0: [170 174 126  95 205 118 173 109 120 130 172]
1: [189 132 111 143 130  90 124 109 140 190 126]
2: [133 108  98 156  85 106  88  97 106 141 152]
3: [129 159  93  66 176  46  66  60  82  94 206]
4: [138 107 136  45  82 202 172 208 240 138  62]
5: [121 110 143  66 103 124 134 153 178  79 129]
6: [140 196 148 117 226 137  94 133 124 142 168]
7: [136  66 143 188 146 109 211 166 159  94  86]
8: [157  87 149  90 225 138 166  64  55 120 158]
9: [157 138 108 152 143 146 129 136 149 181 100]
10: [147 181  86 130 137 157  74 206 213 184 124]
11: [ 77 102 161  65 119 143  98 122 122  68 115]
12: [ 99 140 119 112 113 106 182 174 160  64 145]
13: [104 151 148 133 148  92 157  65  27  93 183]
14: [120  97  91 101 108 157 145 143 181 138 118]
15: [ 23  67 161 124 140  83  91 121  63  68  99]
16: [212 170  96  97 162  57 163  93 149 152 132]
17: [ 67 173 100 214  77 175  28 195 149 191 101]
18: [154 151  98 131 124 148 121 196 190 207 106]
19: [171 159  80 152 116 141 114 118 174 158 117]
20: [178 154 173 117 147 169 216 177 112 145  58]
21: [144 185 152 146 128  98  78 145 144 118 138]
22: [ 80  66 121 114 101 144 103  88  78 132  89]
23: [132  99 147 105  50 125  97 126 155 150 122]
24: [110 158 140 159 157 109  80 202 183 108 117]
25: [215  59 154 201 178 109 175 116  69 206 107]
26: [ 60  64 127 125 106 154  93 134 119 110 144]
27: [131 108 165 174  99  98 123 130  71 135 122]
28: [158 144 129 106 180  93 154 117 102 108 181]
29: [ 78  57 106  99 152 119 103 105 109 101 128]
30: [106 136 108 189 118  91 101 124  14 102 189]
31: [112  87 168 185 145 139 178 127  33 122  73]
32: [ 59  55 150 167 197 132 108  94  13 100 151]
33: [ 88  93 164 205  90 197 139 170 153 147 119]
34: [176 234  80 144 147 109  60 184 250 180 149]
35: [ 66  81 114 107  74 149 104  89  67 113 109]
36: [154 162  82 130 164 189  73 188 229 201  97]
37: [201 169  67 176 101 104 158 164 173 162 129]
38: [152  65 115 150 163  93 112  96 107 164 125]
39: [ 72  89 137 176 156 119  57 142 126 106 149]
40: [255 143  49 138 121 122 233  87 144 212 101]
41: [106 132 120  42 174 122  95  99 109 137 173]
42: [113 106  95  69 112 127 168 114 143  83  87]
43: [216 167  80 164 111  85 148 129 161 191 121]
44: [121 103 157 146  82 147 229 177 133  93  71]
45: [113 172 132 140 177 119  94 140 103 167 154]
46: [121 165 125 171 107  82 139  95  55  87 149]
47: [195 159 123  32  93 159 223 133 220 107  69]
48: [132 111 154 112 145 110 156 145 122  64 142]
49: [140 151 146 130 118 105 165 170 166  97 110]
50: [159 139 151 102  64  89 205 186 204  66  49]
51: [ 95 132 129  67 112  98 146  92 110  72 136]
52: [152 233  71 168 175  97  81 125 154 192 169]
53: [ 16  16 186 148 119 112 154  90  39  27 119]
54: [130 134 141 164 165 143  70 163 141 172 137]
55: [143 126 111 102  93 139 112 137 168 143 111]
56: [163 255 140 112 159 113  66 177 217 100 176]
57: [220 200 131 157 128  41 166 153 126 126 167]
58: [ 72 106 142  90 130 115 131 113  79  89 139]
59: [179 127  77 130 127 157 196  97 142 148 109]
60: [187  88  91  88 193  72 114  74 138 104 148]
61: [160 191 124 140 101 117 100 123 128 156 175]
62: [155 155  96  93 126 101 117 116 179 136 108]
63: [122  98  90 143 119 175 111 144 176 197  93]
64: [174 170 158 110 187 191 107 186 167 181 125]
65: [ 63  86 118 105 119 147 137  75  98 111 111]
66: [111 160 152 166 127 143 120 124  91  72 153]
67: [126 119 149  88 151 143 107  90 151 137 133]
68: [193 121 124 159 115 157 248 152 166 141  97]
69: [125 114 144  71 188 105 113  96  77  88 172]
70: [152 126  71 104 191 106 191 104  97 115 125]
71: [155  98 145 141 108 161 126 109  94 124 117]
72: [145 154  74 107 143  80  90 104 144 125 130]
73: [ 73  54 157  88 137 182 141 120  88 124  90]
74: [ 98  88 134 166 149 176  74 111  88 148 133]
75: [113 106 162 116  97 144 177 215 184  69  70]
76: [ 46  90 220 177 124 131 175 206  89  49  94]
77: [141  63 172 212 120 147 137 154  72 152 111]
78: [ 95  99 199 192 148  81  58 159  94 126 159]
79: [201 163  73 126 173  45 112  74 129 151 145]
80: [ 97 131 157 122 179 141  92 153 106 145 155]
81: [ 77 114 131 101 133 107  93 129 111 104 128]
82: [136 119 127 188  58 162 255 139 174 106 110]
83: [159  73 147 127 103 151 199  79  45 137 103]
84: [137 134 145 161 166 154  86 192 157 155 124]
85: [115  72 122 117 173 155 114 154 139 177  93]
86: [170 103 144 121 172 144 211 134 129 103 106]
87: [142 183  91 199  84 103  79 133  99 177 131]
88: [ 85 126 151  80  57 115 112  87 114  90 125]
89: [206 138  54 114 141 139 171 129 166 190  71]
90: [150 132 155 120 121 124 205 197 187  46 105]
91: [178 138 142  93 127 106 176 195 218  50  92]
92: [ 80  26 149 101 160  93 155  57  28  47  92]
93: [144 150 150  28 185 111 122 108 119 109 170]
94: [150 148  90 173 161  86  53 120 145 179 133]
95: [188 162  85 137  98  84 105  75 160 129 128]
96: [222 153  42 111 153  51  99  50 170 141 155]
97: [ 74  53 127  73 129 201 134 129  99 139  96]
98: [187 173 147 185 129  60 199 182 189  57 190]
99: [107  68 139 200  33 161 236 176 148 103  48]
100: [112 110  93  78 161 135 106  92 106 160 142]
101: [ 49 122 155  82 150 129 146  48  27  69 149]
102: [ 92  90 107  99 165 143  87  94  55 166 148]
103: [148  83 147 114  73  93 129  64 112 125 137]
104: [107 165 103  66 172 144   7 158 204 148 156]
105: [ 89 164 125   5 155  54  46  80 140  83 186]
106: [ 84 141 142 164 112 139 180 141  75  94 138]
107: [ 35  46 123 130 190 122  58  76  12 130 165]
108: [ 72 120 175 133  97 121 104 132 146  82 155]
109: [172 161 119 160  99  92 188  61 119 113 177]
110: [ 84  97 166  88 224 151 136 137  62  58 135]
111: [119  97 165 100 121 160 134 195 164 108 103]
112: [133 127 104 139  87  95 101 101 125 143 129]
113: [106  66 151 127 189 154 135  98  57 107 140]
114: [137  49 136 178 106 163 142 155 165 132 142]
115: [193 168 147  96 152 124  99 176 164 129 157]
116: [126 104  93 166  53 118 122 161 176 139  82]
117: [160 118 153 114 171 119 138 100  77 139 151]
118: [187 225  85 120 173  94 112 126 150 156 164]
119: [157 125  71 193  71 161 141 139 158 211 114]
120: [150 102 122 115 135 112 145 168 147  79  87]
121: [127 117 167 143  96 149 162 195 148  87  84]
122: [130 127  97  86 180  78 108  74  97 136 140]
123: [191 129  98 111 144  75 178 119 164 109 152]
124: [196 195  94 149 127 114 152 110 139 164 147]
125: [171 166 117 128 139 115 151  97  75 133 146]
126: [140 206 179  96 119 120 225 143 169  56 156]
127: [144 153 163 102  90  88 233 169 177  23 143]
128: [108 140 118 168  83  82 115  98  79 174 126]
129: [255 165  54 114 157  68 149  79 196 149 130]
130: [138 204 135 126 134 100  26 163 192 143 160]
131: [121 140 162 121 174 118  75 184 148 156 149]
132: [165 162 102 119 108  91  96  76 139 139 157]
133: [ 85  86 104 112 195  58 132  56  38 103 160]
134: [106  39 139 128 133 130 161 122  83 109  79]
135: [165 110 126  88 188 193 157 150 152 184 118]
136: [152 141 156  87 127  87  91  73 101 134 145]
137: [ 96 139 166  74 116  98 144 101  87  62 120]
138: [113 107 150 145  91  93 111  81  58 131 148]
139: [ 54 131 123 140 140 108  29 163 156 181 118]
140: [180 205 115 136 107  93 149 135 195 124 138]
141: [182  78 101  99 124 140 209 116 135 119  96]
142: [111 211 117 121 168 106  60 134 165 138 168]
143: [139 142 182  71 142 113 127 139 167  90 108]
144: [ 73  60 152 169 152 123  83 129  25  97 147]
145: [102  72 200  98 174 131 118 141  68  74 131]
146: [143 138 123 139  76 133  83 115 152 187 119]
147: [107  79 130 104 128 196 153 175 131 136  94]
148: [112 153 141 190 124 169 162 187 109 142 165]
149: [129  79 112 166 104 146 142 126 133 173 104]
150: [180  91  88 170 194  98 161  61  50 143 121]
151: [125 183 142  91 123 129  43 131 159 144 142]
152: [174 112 136  74 169 185 205 159 191 133 113]
153: [177 165 105  61 204 143 111 101 142 169 174]
154: [162 150 164 179 146  92 189 140  84 106 159]
155: [101 129 172 196  22 105 141 102  93  59 114]
156: [ 78  81 118 127 128 138 134  92  64 102 122]
157: [116 126 156 201  35 136 211 159 138 122  96]
158: [124  78 169 146 143 109 122 118 115 112 103]
159: [156 191 150 118 182 159  97 168 182 121 158]
160: [107 146 117 120 130  72  62 140 179 126 144]
161: [ 92  75 189 172 102 139  99 120 132 115 114]
162: [134 143 147 146 150 100  83 193 196 100 130]
163: [132 115 138 138 133 105 166  80  67 116 123]
164: [ 51  76 129 159 130 196  53 101  85 146 121]
165: [128 159 142 134 112 148 108 125 143 110 145]
166: [134  92 149 112 171  86 136 138 115  81 123]
167: [127 169 137  92 152 149  72 154 173 163 156]
168: [120  83 123 137  60 214 198 131 170 162  79]
169: [ 97 147 202 162 133 104 171 161 114  77 138]
170: [176 138  78 150 114 133 113  69 105 242 119]
171: [107 108 173 175  93 136 120 154  85 120 105]
172: [221 115 103 140 118  98 165 138 164 154 137]
173: [ 66 115 170 117 129 175  69 134 127 142 121]

[ 68  80 158 181 109 198 221 118 115 111 185] 106 33 148
[147 136 148 159 153  83 151 130 103 117 127] 154 163 166
[100  90 118  89 191 117 117  54   9 107 169] 133 69 101
[144  98 111 150 175 112  98 109 104 159 126] 38 117 100
[197 160 125 184 174 136 128 147 139 196 126] 9 1 124
[ 74 129 182 127 117 148 130 165 126 102 148] 108 169 165
[130 210 107 166 176 103  62 157 163 133 182] 142 130 52
[ 89 150 137  92 109 143 132 127 114 130 170] 165 81 58
[143 108 130 159  48  89 149 124 156 142  98] 116 112 23
[168 148 135  87 132 176 199 146 181 110  96] 152 47 86
[118 147 166 191 145 146 177 191 135 153 138] 148 84 169
[148 111  80  87 163  88 157  38  90 142 164] 122 70 100
[ 65 116  72 174  84 174  58 102  95 152 126] 164 74 2
[ 98 130 120  87  81 182   8 122 184 127 129] 151 173 104
[ 99 169 142 121  88 181 135 152 156 101 123] 165 55 121
[ 62 167 110 215  67 155  26 170 143 168 117] 17 139 87
[130  18 169 144 155 104 189 139  78 113  58] 134 31 158
[ 96 144 201 158 172  72 178 175 101  33 179] 169 48 154
[ 84 170 186 149  67 161 114 224 165 107 108] 121 111 75
[ 51  29 178 164 182 111 147 107  21  92 104] 32 144 53
[108 132 132 144 183 150  51 161 138 186 139] 54 131 84
[149  92 118  91 132 164 161 152 141 161  69] 147 85 14
[ 87 109 190 118 136 143 124 111  75 115 144] 58 145 113
[ 91  88 221 158  99 132 182 157 101  58  84] 76 169 121
[154 118 138 133 130 163 185 140  86 162 108] 71 86 149
[ 45 132 163 116  90 145 117 136  93  44 175] 108 58 66
[126 215 105 138 162  76  35  96 137 130 192] 142 52 130
[130 108 100 123 104 166 153 131 151 123 128] 14 55 149
[116  86 140 160  34 253 221 173 149 142  78] 168 99 82
[144 123 197 102 170 111 151 138 127  74 187] 48 28 166
[147  70 139 139  79  96 129  95 118 130 129] 103 112 2
[137  89 105 178 106 147 136 142 157 177 111] 149 63 9
[149 131 102  79 145 107 201 121 198  88 167] 123 12 5
[136 185 134 140 142 121  67 149 147 137 149] 21 142 151
[121 122  98 180 169  89  21 125 156 178 142] 94 54 139
[106 159 127 107 108 136  80 143 149 113 129] 165 151 55
[180 189 133 136 108  75 154  68 116 118 204] 109 132 125
[104  67 102 140  72 157 146 148 143 150  90] 149 14 116
[145 241 135  98 178 105  53 186 195 106 176] 56 130 142
[ 31  80 197 114 147 120  99 123  39  22 131] 15 145 53
[ 96  81 152 130 180 114 112  82  77 100 148] 113 156 69
[151 142  94 157 151 120  57 137 145 204 142] 94 54 9
[ 97  93 201 192 132 100  60 158 100 132 162] 78 39 161
[118 120 156 183 148  97 107 141  99 163 120] 27 54 158
[145  62 177 151 201 180 164 100  51 121 158] 113 8 117
[172 212  67  34  69 124 184 131 198  90 115] 47 140 62
[ 86 136 111 114 157 109  78 109 104 120 141] 81 100 80
[128 135 148 165 106 178 169 189 149 171 126] 148 33 9
[130 122 112 146 119 144 230 129  96 110 144] 106 86 163
[ 42  45 149 194  77 212 222 145 101 108  62] 99 44 33
[200 189 110 100 123  78 135 126 193 122 144] 140 62 123
[115 152 131  92 104 157  60 140 155 123 150] 151 165 167
[135 231  99 123 139  53  54 120 164 119 172] 142 130 160
[ 95 158 104  73 175 167   0 162 195 156 142] 104 167 151
[115  73 137 118 180 190 141  92  57 146 115] 113 73 102
[184 139 127 187 160 161 126 139 142 216 126] 9 54 1
[106 113 165 173  78 192 132 186 165 142 108] 33 121 114
[167  96 144 116 177 215 165 143 132 135 114] 135 152 86
[165  67  86 169 198  83 171  59  60 149 115] 150 38 163
[152 130 177 190 133  53 181 109  68 118 174] 154 46 163
[ 89  36 145  91 141 134 148 119 128  75  80] 134 73 29
[152 129 100 114 129 219  89 146 174 220 123] 63 36 18
[100 141  72 125  64  78  70 102 160 164 102] 112 146 2
[127 138 139  91 114 136 185 148 163 105 117] 49 5 12
[255 131  46 156 155 153 236  91 134 231  89] 40 89 59
[109 165 148 157 145 122  69 139 104 135 161] 45 80 21
[111 147 130 128 137  80  49 145 136  88 176] 160 21 81
[147 151 105 140  81 152  67 123 153 204 127] 146 19 55
[171  51 100 100 146 144 194  61 110 100  93] 141 83 86
[120 119 128 141 199 171  65 151 139 193 134] 54 84 80
[139 126 114 118 178  98 143 100  85 106 165] 28 117 69
[125 165  92 179  90 103  98 134 117 152 132] 87 112 128
[216 179  54 164 120 130 145  66 136 254 126] 170 43 124
[ 98 159 159 169  28 118 127  87 105 102 141] 155 88 138
[124 186 149 160  94 113 177 165 149  87 129] 49 12 169
[ 61  53 134  34 201 113  90 115 128 106 101] 29 11 81
[ 93 205 126 137 154 114  79 132 149 129 156] 142 21 45
[153 100  96 136 157 182 111 130 153 246  91] 63 9 85
[146 141  51 110  99 111 162 111 191 140 120] 62 19 14
[172 171 132 152 147  73  84 153 152 115 145] 21 162 115
[127  93 130 143 134 165 145 102 113 114 103] 71 158 149
[168 203 111  86 194 100 172  99 135 115 170] 0 28 16
[ 39 103 175 126  77 195  31 168 155 140 104] 173 26 164
[178 126  71 173  82 156 156 120 143 178 115] 119 19 59
[135 132  87 134 134  83 104  87 167 121 130] 72 62 132
[114 195 110 126 175 102  58 165 180 102 168] 142 130 160
[128  49 141 152 120 150 142 134  87 114 107] 134 71 158
[115 122 149  40  78 124 119 175 174  45 113] 5 143 11
[138  25 165 111 164 102 190 122  91 118  63] 134 158 86
[ 96   6 111 133 135 168 153  89  79 103  90] 134 156 73
[ 72 181 118 218  66 169  21 187 152 185  81] 17 139 87
[ 18  90 176 133 144 102 107 126  76  74 117] 15 58 81
[162 164  79 117 164 192  89 191 212 215 118] 36 10 18
[161  22 140 195 142 100 223 165 132  85  68] 7 44 134
[181 126 152 135 115 137 255  64  44 144 175] 83 163 109
[ 78  96 126 180 135 134  71 142  92 182 127] 74 39 54
[182 139 129 185 132  51 108 145 139 148 133] 1 94 21
[119 136 147 126 104 121 188 163 167  60 138] 12 49 90
[130 144  98 175  96  93 141 107  79 104 144] 46 2 112
[223 160  55 179 131  85 160 111 154 213 109] 43 37 1
[152  88 156  77 221 153 155  66  53 127 150] 8 113 117
[127 118 107 146  79 153  71 120 145 152 124] 146 112 55
[105 190 163 145  79 136 225 134 111  99 160] 106 126 169
[185 106 106  94 162 184 147 107 143 187 117] 135 9 59
[ 96  84 196 122 150 147 125 157 102 104 129] 145 158 80
[ 96  43 150 118 161  75 151  42  35  37  84] 92 53 133
[158 189  82 136 135 145  55 186 196 193 151] 10 34 36
[138  29 158 206 154  92 203 138  99 112  63] 7 134 31
[197 147  99  33  75 151 214 147 208 116  49] 47 4 50
[159 188 146  71 123  93 193 126 134  58 104] 126 49 143
[116  68  98 149 192  48 120  55  46 115 166] 133 150 122
[140  92  87 150 146  87  71  73 131 172 128] 38 94 2
[148 134 111 122 149  39 110  81  87  96 156] 122 136 28
[137 179 127 145 118  92 211  97 127  92 195] 109 154 28
[109 171 135 152 197 162  97 138 111 206 147] 45 54 80
[202 175 103 201  90 127 201 191 186 158 100] 37 68 43
[ 92 127 153 182 131 151 148 114  34 136 110] 31 106 171
[158  90  78 120 105 130 158  41 114 198 145] 170 59 1
[145  62 130 124 171 107  88 110 110 128 129] 38 158 29
[ 91  91 150 160 149 174 162 137  54 161 107] 31 77 113
[145  52 128 125  73 154  82 143 158 171 109] 23 149 55
[114 151 136 139 182 169  91 186 162 157 133] 84 54 131
[114 163 201 143  68 181 255 180 137  91  99] 44 157 82
[ 65 168 115  77 178 160   0 183 206 169 148] 104 167 139
[135 102 118 163 142 112 166 110  83 124 135] 163 117 27
[ 85 126 171 108  78 140 142 151 118  79 133] 108 88 11
[123  73  92 163  54 121 128 127 171 153  83] 116 149 23
[193 115  67 149  96 174 202 126 170 175 107] 59 89 68
[202 147 120 125 161 106 187 160 198 152  93] 172 89 123
[165 142  75 117 213 108 151 110 113 165 119] 70 0 122
[155 116 107 156  83 135 155  85  90 211 132] 170 149 128
[141 124 108 148 104  80 141 113 131 100 146] 112 2 132
[ 78 163 219 144 125 100 249 147  46  19 180] 169 106 154
[ 84  87 136 127 146 119 147  51  60  85 151] 156 101 163
[182 123 133 128 192  76 115 114 129 179 147] 1 38 117
[120 129 137 102 135 157 102 126 134 167 134] 67 55 167
[142  70 161 158  85 140 212 155 127 116  85] 44 7 121
[161 186 138 113 169 154 102 167 185 152 163] 159 167 115
[136 153  85  84 187 130  15 164 235 125 143] 104 130 167
[137 108 206 163 133 166 255 192 113  88 102] 44 121 20
[130 111  87  83 175  83 139  54 107 118 165] 122 60 100
[118  87 156 120 109 117 177 181 196  90  63] 75 121 120
[122  72 128 109  25 195 147 165 167 195  35] 168 63 116
[153  83  95  98 149 136 116  96 106 162 110] 100 38 67
[123  66  84 117  66 163 179 114 152 165  43] 168 149 14
[125 122 103 158 129 152 202  83 157 114 162] 59 109 86
[125  50 105 111  89 165 153 113 133 153  63] 149 168 147
[172  86 128 134 181  81  84 112 102 118 126] 38 166 60
[104 186  94 125 104  62  52 148 169 118 128] 160 130 21
[ 80 100 116 115  40 208 124 153 165 176  47] 168 63 147
[196 201 113  64 223   0 120  56 117  79 212] 3 79 28
[182 182 183  47 105 124 188 212 196  61  92] 91 90 50
[ 37 103 179 132 134 157  34 126 105 143 135] 173 164 39
[136  66 135  98  99 166 139 115 132 197 101] 149 85 63
[202 177 102  40 124 134 192 161 232 109  95] 47 91 152
[169 103 137 175  82 161 220  69  57 178 118] 83 163 71
[142 125 131 157  62  44 140 142 168  76 138] 49 12 112
[114 165  99 191  95 111 120  77  82 194 148] 128 87 2
[ 85  99 205 156 149 127 191 160  98  79 171] 169 106 48
[ 87  53 138  69 200 126 130  82  41 101 118] 113 92 110
[ 47  83 199 136 139 111 104 113  59  87 122] 15 144 145
[186  74 115 118 107 165 138 108 124 199 112] 149 71 9
[182 169  41  84 141 146  98  65 148 250 142] 170 153 1
[ 97 134 161  81  67 154 150 188 192  48  86] 75 5 121
[153 157 103  94 114 116  52 124 182 147 152] 151 167 160
[111  62 106 172 116 144 150 133  91 182 101] 149 77 134
[206 134  82 175 158  88 112 124  97 215 172] 1 94 43
[179 197 105 119 179  68  86 105 128 133 192] 118 79 132
[ 51 122 185 138 141 161  68 217 127  98 134] 173 80 39
[126 255 109 120 146  88  45 179 200 101 191] 56 130 142
[123 120 176 177 120 144 190 139  46 122  91] 31 106 171
[132  92 111 126 198  86 183 101  83 104  97] 70 163 166
[174 164  93 124 186  98 105  80 125 168 163] 79 118 153
[153 112 170 119 228 133 139 142  72 155 126] 117 80 8
[136 109 106 104  84 169 179 133 169 129 130] 14 55 59
[116 136 117 203 116 168  56 132 141 158 111] 54 74 146
[110 124 173 114  87 161 179 161 140  85 115] 121 111 44
[ 86 161 141 132 103 134 176 167 183  61 124] 12 49 90
[ 99   2 188 178 150 119 167 144  82 138  52] 134 31 77
[ 84  66 160 140 180 166 148 115  44 136 106] 113 73 31
[132 138 138  87 187  96  66 110 116  89 190] 69 41 93
[129  87 156 229  45 164 238 174 134 115  54] 99 157 44
[112 166 173 115 149 113 156 131 148  66 174] 48 169 12
[161 135 113 130 133  81 163 119 142  84 145] 123 48 28
[181 173 102 126 140  72 177 115 151  83 118] 123 140 16
[ 93  60 163 157 136 172 181 120  19 110 110] 31 134 113
[ 83 190 158 144 134 119 109 106  36 157 156] 45 13 138
[ 13 135 183 126  69 166  49 132 147  51 154] 108 173 11
[107 171 128 168 165 145  40 162 178 169 147] 54 84 167
[106 112 154 131 104 180 146 127  89 139  97] 71 171 147
[178  99 100 176 200  93 199  81  58 166 117] 150 25 70
[100  92 161 120  75 176 207 122 123  96 104] 44 168 121
[122  75 128 182 146 161  76 113  75 226 126] 74 38 149
[ 67  40 170 117 169 109 144  78  35  54 112] 92 53 113
[127 139 169  82 132 128 165 145 125  85 148] 48 143 5
[ 88  61 234  99 173 112 165 179 112  33  99] 145 76 48
[129 130 166 149 119 149 147 178 136  81 117] 121 49 111
[176 173 124 137 156  87  98 147 129 133 157] 21 61 115
[110 141 102 131  35 162  62 143 179 174  82] 146 116 55
[ 83 116 166 140  87 122 154 145 126  65 125] 108 169 106
[166 131 131  35 189 103 120 100 103 141 180] 93 41 153
[104  99 162 126  69 145 109 135 145 123 123] 23 161 108
[115 111 219 118  55 205 206 136  92  73  91] 44 121 106
[135 125 156 117  85 177 238 169 126  96  77] 44 121 20
[111 147 115 157 145 130 164 162 141 121 127] 49 148 165
[ 87 127 136 102  93 194 147 165 161 161  71] 147 14 111
[110 139 202 130 179 158 165 200  87 100 140] 169 80 48
[ 72 149 163 154 122 113 154  86  32  76 159] 13 46 106
[ 72 155 196 133 105  94 204 149 115   5 160] 169 127 12
[  7 154 162 106  59 139  27 129 152  62 159] 108 88 11
[134  72 119 180 195 117 119 123  93 173 114] 38 85 74
[156 154 157 147 145  64  82 151 153 103 145] 21 162 160
[ 88  61  72 116 137 169  63  64  77 207 113] 102 164 22
[168 184 138 187 128  47 217 170 187  59 177] 98 57 127
[155 144 100 148 189  28  88 110 120 139 142] 79 72 94
[ 73 109 144 114 143  94 104 133 104  75 105] 81 58 11
[107 179 171 105  77 119 137 167 144  92 101] 49 121 143
[132  26 156 130 154 131 187 111  75 127  42] 134 31 83
[109 108 167 185 198 170 100 204  53 153 140] 80 54 74
[123 167 111  70 134 117 100 134 160 114 127] 62 72 151
[210 137 103 104 158  48 138  76  87 138 182] 79 16 28
[188 165 115  37  70 147 188 128 227 119  61] 47 4 50
[161  85  90 144 142  76  91  89 111 156 127] 38 2 112
[194 163  33  98 136 143 107  44 152 255 147] 170 1 19
[163 146  53 164  51 171 226  57 137 181 144] 59 119 40
[255 179  47 158 169  67 147 103 177 154 155] 129 96 79
[ 69  71 188  88  59 183  53 149 145 170 124] 173 23 26
[135 128 110 202 168 162 198 122  54 150  90] 31 163 106
[158 196 133 154 139  94  89 148 151 124 163] 21 61 142
[ 69  89 175 137 113 192 164 166 137 126  68] 147 121 111
[102  67 108 147  89 130 123 111  73 137  88] 22 35 156
[142 110 109 140  95 183 107 148 173 201 112] 63 146 9
[107  65 110  65 133 146 143  86 157 136  67] 42 14 65
[141 199  60 188 135 115  85 124 162 213 161] 52 94 87
[ 65  37 167 112 158 104  95  98  71  54 116] 15 145 29
[192 125 158 164 112 128 208  78  62 173 114] 83 163 125
[178 101 146 135 151  99 126 116  37 162 162] 117 125 163
[100 164 133 114  77 173 158 145 145 102 108] 165 121 49
[132 141 155 115 141  92  78 111 111 125 161] 136 21 81
[ 84  72 113 105 199  45 102  78  56  61 115] 133 92 29
[126 219 108  99 111 132 133 157 201 141 149] 140 167 62
[158 156 100 106 106 109 170 144 175  84  94] 49 120 62
[111 162 129  34 164  73  80  79 128  76 163] 105 93 3
[ 92 129 183 152 154  80 146 149  57  66 154] 169 66 48
[169 166 109 132  81 111 192 108 180 118 129] 140 123 49
[137 161 134 184  52  31 127  95  81 106 139] 46 128 138
[ 60 130 170 131  98 195  31 184 166 124 143] 173 139 108
[125 143 131 189  63 117 198 166 170 121 119] 157 82 49
[144  66 137 130  67 160 184 100  63 160 101] 83 71 149
[173 142 123  96 118 173 154 137 171 135  93] 55 14 152
[137 152 151 192 157 129  92 175 107 184 117] 54 84 45
[219 159  56  85 166  71 100  63 176 146 150] 96 79 129
[111 197  76 191 100 145  67 117 146 194 136] 87 146 19
[146  83  98 114  73 180 183 169 194 157  43] 168 14 4
[123 103 122  91  96 112 163 116 158 116  85] 42 14 55
[208 142 119  57  80 162 255 142 213 112  45] 47 50 68
[136 111 113 154 170 144  64 122 157 188 151] 54 94 84
[137 157 127 149 194 153 110 152  99 211 138] 45 54 9
[165 138 109 134 190 101 131  84 117 122 171] 28 117 0
[106 131 129 173 119 157 185 118  93  84 147] 106 66 163
[131 141 153 143 154 187 124 197 185 149 123] 84 64 111
[114 107 170 127 100 197 156 119 108 146 103] 71 147 73
[114 136 129  86 124 103 103 145 177  83 117] 5 143 160
[156  64  89 107 129 129  97 103 130 161 107] 38 100 149
[178 145 133  77 121 185 230 170 172 134 100] 152 68 47
[151 129 157  75 192  77  93  69  90  84 189] 69 3 93
[158 142 127 165 101  81 161 162 134  99  86] 49 120 121
[ 79 116 117 132 131 123  83 128 145 108 124] 81 39 26
[112 116 178 117 154  93 150 142  90  67 154] 48 166 169
[ 91  71 190 101 167 134 139 120  70  70 126] 145 113 110
[ 80   0 165 193 121 135 144 113  64  80  78] 134 53 31
[ 28  95 148 100 178 110  91 111  40 106 111] 15 58 156
[119 177 130 107 126 123  70 126 155 132 154] 151 167 142
[ 25  68 183 109 146 114  93  95  40  60 143] 15 144 58
[186 132  84 143  91 123 200 109 187 149  95] 59 172 68
[159 112 163 158 185 151 205 164  88 113  94] 86 20 31
[119 110 128 149 115  94 158 115 131  80 129] 48 166 158
[123 184  94  93 187  29  67  78  99  92 191] 3 122 105
[142 187 129  83 195 119  85 161 195 108 146] 159 167 115
[135 137 110 169  81  87 103 106 131 159 124] 112 2 128
[106 119 114  50 168 129  93 108 100 120 164] 41 100 69
[244 162 110 122 169  83 186  86 130 179 156] 16 124 129
[101  77 192 124 210 131 106 137  67  95 146] 145 113 110
[148 140 159 150 116 103 191 168 151  66 125] 49 90 12
[139 127 172 148 143  83 169 131  47  62 172] 154 13 46
[162 158 162 111 209  80 139 131 101  93 160] 28 0 117
[173  11  95 104 103 247 194 136 129 214  32] 168 147 141
[146 157 143  83  86 124 155 132 179  69 122] 5 49 143
[145 115  79  94 105 133 157 128 196 148 111] 14 55 62
[200 127  61 191 177 101 155  68  39 180 180] 150 125 79
[110  95 159 120 101 145 198 184 193  66  98] 75 90 121
[100 156 144 167  16 109 133 102 117  80 119] 155 88 112
[ 62  76 173 172  99 183 206 143 126  88 183] 106 33 114
[170 192 141 181 110  29 211 201 198  48 181] 98 127 57
[176 164  89 135 124 140 106  50 112 231 142] 170 1 124
[200 169  70  65 137 122 130 105 198 183 137] 62 129 16
[127 147 133 176 142 115 119 115  97 147 160] 45 125 27
[163 144  54  59 124 134 115  98 204 148 135] 62 55 72
[ 81  64  66 129 152 124  77  37  53 137 150] 102 107 156
[161 140 112 136 168 102 109 124 141 131 126] 72 62 1
[ 75 163 109 101 125 167  29 157 218 124 109] 104 151 167
[179 148  71  86 133 104 117  47 132 146 151] 132 95 72
[161 113  75  90 165 116 107 109 130 117 115] 72 122 100
[210 187  93 120 141  92 139 138 198 130 129] 140 62 124
[201 118 124  49 131 168 129 194 243 134  67] 4 152 47
[161 160 119 103  36 143 176 167 202 113  58] 50 47 49
[130  93 127  78 160 101 119  72  77 111 158] 69 122 117
[157  91 136 137 176  95 150  95  60 158 139] 117 38 163
[133 147 113 116 138  84  57 142 204 126 129] 160 162 130
[119 202 133 120 202 139  94 144 146 137 175] 6 142 159
[ 80 107 219 175 110 132 212 211 109  52  84] 76 44 169
[150 125 101 155 149 113  77  82 124 168 136] 94 38 112
[120 118  99 124 149  93 164  57  95 109 168] 163 122 28
[119 135  94 218  99 109 105 123   5  93 148] 30 46 27
[115 122 156 145 177 131  82 154  90 150 156] 80 45 54
[163 178 110  97 141 162  89 143 190 149 138] 167 159 115
[ 64 100 121 121 129 119  81 130 127 131 127] 81 26 29
[173 249  78 126 157  95  61 187 232 170 156] 34 56 130
[162 123 123 167 137 168  99 141 122 218 121] 9 54 63
[ 89 141 162 162  53 121 192 153 172  98  98] 157 44 121
[151 141 199 107 112  87 164 149 123  58 139] 48 169 49
[135 167 113 122 111 132 103 123 139 153 163] 61 165 132
[131 176 106 113 136  90  70  80 120 150 177] 132 72 61
[135 107  91 154 150 114 123  87  95 135 136] 38 2 163
[124 171 122 166 115  87 197 110  52  89 149] 46 154 106
[195 175 157 197 101  44 227 169 174  42 173] 98 127 57
